T: rows in a few groups, each row roughly a mix of its group's directions (some rows in no group):
T (98 x 10):
[[ 54  31  15 -24   5 -24 -18   4  29 -43]
 [-26 -17  34   1  49  -6   1  -6  -3 -62]
 [-16  42  11  30  35  42 -30   5  36  14]
 [-27  42 -49  19 -27   8 -31  17  19  26]
 [-12 -39  21  30  39  33 -19 -20  -7  44]
 [-64 -12 -36  31  19   4  25 -16  24  10]
 [  7 -11 -22 -25 -42  43  40 -42  10  -3]
 [-22 -21  22   9  29  -3  32  23 -60 -30]
 [-29  27 -17  14  31 -69 -21  12   1   7]
 [ 39  30   9  31 -28 -24 -35  14 -46   1]
 [ -5  22   7  42 -28  19  14  -7  41  56]
 [ 22  45  20 -12 -40  45  -3 -31 -26  -6]
 [-60   3 -41   4   0   0  43  -3  33 -15]
 [-24   4  27 -12  17  41  46 -33  11  42]
 [-19   2  42  44  -9 -17  49  29  -9 -27]
 [-38 -58 -15  20  30 -17 -15  13 -38  -1]
 [ 33 -17  12  43  19  29 -25  53  -9  19]
 [-44  -6  21 -27  40  30  -2  22 -41 -24]
 [-35  32  20  21  10 -33  -9  53  -8 -32]
 [ -7  48 -31   6 -43   2 -50   4  10 -23]
 [ 27  34 -18 -22 -16 -23  17   0  60 -34]
 [  3 -24  26 -41  21 -14  24  -2 -37 -54]
 [ 44 -10  20 -48 -24 -28  30 -24   7 -28]
 [ 26  54 -10 -23 -14  33  40 -17  23  22]
 [ 16  13 -44 -20  26   4 -57  23 -29 -16]
 [-52 -15 -28   7  -6 -29  46   2 -40   5]
 [ 19  61   4 -21 -25  17  13 -17  50  -1]
 [-21  29 -19 -15 -17 -67   1 -27   1 -33]
 [ 69  -3   9  -6  10 -35 -19  28 -16 -29]
 [-13  18   1  17  47 -56 -36  23  -5  22]
 [-36  -4  -3  11  58 -49 -23   5  14  20]
 [-20 -40  36   1 -19 -26  55 -28   8 -13]
 [  7  -8 -45  24 -48 -32 -20  33  -9 -27]
 [ -2   9  20  47 -19 -13  11 -22  68   5]
 [ 23 -38   9  18  -1 -54 -30  38  -3 -27]
 [ 44   1 -33 -36 -46 -14  -9 -21  14  32]
 [-49 -35 -22  28   5  30  34 -12  31 -16]
 [-46   2 -58  19   1 -26  25 -24  24  -1]
 [  9  46  12 -27  -3  29  40 -27  44  16]
 [ 30 -20 -15 -32   3  45  13 -31   8  52]
 [ 48   2 -12 -17  13 -47   0  19  28 -46]
 [ 14 -30  -2  13  16  19  20  13 -66  40]
 [ 51  16  21 -28 -29 -26 -27 -32 -32  -1]
 [-21  22 -19  14  28 -74 -23  11   4  -2]
 [ 16  28 -34  59   1  11 -20  18   0  43]
 [-56 -35  26  17  37   9  22  -3 -29 -16]
 [ -4   3  -1   9  -8  11 -13 -45  69  33]
 [  2   1  10  67   3  26 -22  35 -30  21]
 [ 34 -36  34 -21  42 -11   9 -11 -36 -31]
 [ 51  36 -17   0 -28  12 -10  13 -33  43]
 [  0  38 -39   5 -36 -21 -10  19  56  -9]
 [ 12 -63  17 -19  26 -10 -33 -28  30  -7]
 [-42  28 -34  -4  -2  36  30 -19  25  39]
 [-34  30   6  47  23  26 -15  49 -14   2]
 [-15 -27  51 -22  17  -3  48 -15 -17 -35]
 [ 43  36  27   0 -25 -26 -34  16 -42  -7]
 [ 12  16 -33  59 -23  -3 -13   5  21  47]
 [ 25  -6  25  34  -1  57 -12  36 -24  26]
 [  3 -11 -61  -7 -14 -33  17 -49  23  -5]
 [-32  51  -5  -8 -23  44   5 -31  28  20]
 [-29 -15 -23 -31  -3  43  49 -19  34   4]
 [ 26  29 -28  20 -31   5 -25  -9  46  44]
 [  3  -2  42  44 -21 -24  49  -8  34 -10]
 [ 26 -20  50  14  15  48 -22  31 -19  16]
 [ 11  15  38  52 -14   4  56   4   8  22]
 [ -8  19  54  30  10  29  49  -8  19  20]
 [  8 -30  25  -5  23 -32 -43   0 -17 -56]
 [  9 -32  -4  28 -21 -17 -39  26 -58 -13]
 [ 22  28   8  29 -29 -43 -35 -13 -45 -11]
 [-32 -27  26  51  -2 -14  52   7 -22  -1]
 [-16 -28 -14 -36  28 -10 -16  14 -53 -41]
 [ 29 -17   5 -18 -39  66  27 -15  -1  -4]
 [ 25 -34 -33 -42  -5  17  26 -39  34   7]
 [ 24 -38 -35   7  17 -52  15  39   6 -17]
 [  9  56  19  -7 -40  19   3 -13  50  11]
 [-19 -19   7  43  56 -17 -33  13  -1  32]
 [ 31  36 -36 -13 -12 -25  15  19  57 -12]
 [  8  61 -29  -1 -41   3 -21   6  40  -4]
 [ 33 -14 -51   5 -19  33  17 -28   6  43]
 [-17 -16  20  61  -2  55  -3  12 -21  14]
 [ -3 -14  43  38  -6  -4  62 -25  15  14]
 [ -9  57 -20   8 -42  15 -12   5  44  23]
 [ 13  49  -6 -23   2   8  26 -10  65  12]
 [ 44 -16   1 -62 -26 -22  18 -28  -6 -10]
 [ 10 -34 -10  26  -6 -27 -43  32 -49 -16]
 [-54 -45  28   5  25   3  34 -16 -22 -11]
 [ 55  29  -6  55 -18 -16  19  15   2  17]
 [ 51  26 -20  10 -39 -10  -9 -14  42  32]
 [-46 -35  26  38 -15 -12  49  -7  -4  11]
 [  3 -57  15 -11  54 -15  34  -5 -22  -4]
 [-16  61 -21   1 -38  25  -7  -6  38  20]
 [ -9  17  57  18   5 -15 -28  40 -27 -34]
 [ 43 -22   7 -22 -31  64  20  -7   0   1]
 [ 23 -35  -7  21  11 -27  35  45   4  45]
 [-19 -23  37   2  57 -39 -37  -1   6  -1]
 [ 25  44 -31  31 -13  -6 -45  33  24   1]
 [-16 -14  37  54   6  -3  58   1 -16   5]
 [ 44 -33 -28   6  15 -44  14  41 -18 -10]]
one row of each group, then the others: which group is each in?
[  6 -26 -42 -11 -26  29  33 -53  19   7] : U
[-37 -12  13  71   5   3  22 -11  20  27] : F
[-38   0 -34  24 -33 -30 -30  21  40 -14] : V

[ -6 -56 -28  14  36 -31  20  33 -16  17] : V
[ 44  33 -31  -8 -49 -14   8   9  13 -38] : V
[ 25 -47  28  18  43  27 -25  30  11  12] : U
[-28  26  18   2 -54  47   5 -37  -9   3] : V
[-17 -12  33  44  -1 -32  38  23 -12 -43] : F
[  5  14  -5 -22  10  10  66 -14  50  20] : V
[-30  10  -5  70   8  20  -9  17 -25  30] : U
[ 30  28 -25 -47 -32 -38  13   4  12 -34] : U
[-49 -46  20  -7  26 -16  10 -16  -9 -45] : F
